One turn sends every row of this set to another row. A few are shown first. Where does it send the rows asked after them?
rono: 45  -15  -6  3  30  9  -29  -43  -27  -31  -14  17
buzo: -40  -25  -20  -15  -26  -5  -1  8  6  47  -23  -34
litof: 39  -15  -14  3  28  5  -36  -49  -25  -30  -3  12
gomip: 24  -11  -38  35  12  -5  21  7  47  -28  1  -39
Doka: -5  -24  7  33  31  25  39  0  21  -40  -6  -27
sus: 26  -12  -25  35  24  4  37  16  41  -32  -12  -33
Rolu: 3  15  -34  -2  -43  -5  -47  14  28  -23  20  20
zisem: -25  -25  -11  30  21  15  13  -20  26  -32  26  -42
zutu: 34  45  20  -14  2  -11  26  3  -3  50  -3  9
semit: -22  -27  6  31  26  26  26  -12  19  -39  13  -35
zupu: 57  -11  -18  5  28  2  -29  -37  -20  -30  -17  15
gidiv: 19  9  13  1  -23  23  -5  40  10  -41  -26  43
mif: 8  40  9  -18  -8  -18  0  -21  -2  57  31  -5
zoped: -46  -28  -9  -16  -23  3  4  9  -2  43  -28  -30
fum: -30  -21  -28  -13  -28  -8  2  16  11  50  -29  -33
rizen: 33  47  5  -15  -5  -21  15  -1  5  55  6  4
kov: -7  4  30  -1  -18  31  -7  27  -2  -44  -17  41
sefa: 51  -13  -24  6  24  -2  -38  -45  -19  -25  -6  10
zoku: 29  19  -12  0  -29  7  -13  43  21  -33  -22  35
Favif: 5  35  42  -16  7  3  24  -11  -15  45  5  9
vub: 22  43  1  -15  -8  -21  6  -11  4  58  20  -4
mitan: -5  32  37  -19  4  1  13  -22  -16  47  20  5
Mabef: 5  -14  -42  33  11  -6  9  -5  44  -23  20  -45
ros: 23  39  34  -16  7  -3  29  -2  -10  46  -5  11
deku: 13  -18  -4  33  28  16  43  12  30  -38  -15  -25
nese: -17  -18  -28  -14  -26  -10  9  25  11  48  -41  -31
Famod: -34  1  9  -4  -30  23  -40  -3  3  -35  26  25
bog: 37  -17  -8  3  29  9  -34  -48  -26  -32  -9  14
ret: -29  0  28  -3  -22  34  -23  10  -4  -39  6  33
gol: -44  -29  0  -16  -18  8  12  14  -3  42  -36  -27
foni: -22  8  -16  -5  -39  6  -50  0  16  -26  31  19
befod: -15  -20  -20  -12  -23  -6  18  30  8  45  -51  -25
vir: 56  -11  -23  4  24  0  -34  -40  -18  -28  -10  13
dig: 24  21  -33  2  -39  -3  -32  31  30  -25  -3  27
mitif: -6  35  25  -18  -1  -7  5  -26  -9  51  30  -2
kol: -13  -21  -31  31  13  3  7  -16  37  -27  28  -47
Matu: -20  -24  -7  -12  -19  3  21  28  2  41  -51  -23
potez: -33  -27  2  -13  -17  8  21  21  -2  41  -45  -23
razuv: 52  -13  -11  5  30  6  -27  -40  -23  -31  -17  17
redek: 43  -14  -21  4  23  0  -40  -49  -22  -28  -2  10

fum moves to -> Matu
Rolu moves to -> gidiv
Where do these go?
mif moves to -> zutu
rono moves to -> redek
Doka moves to -> kol

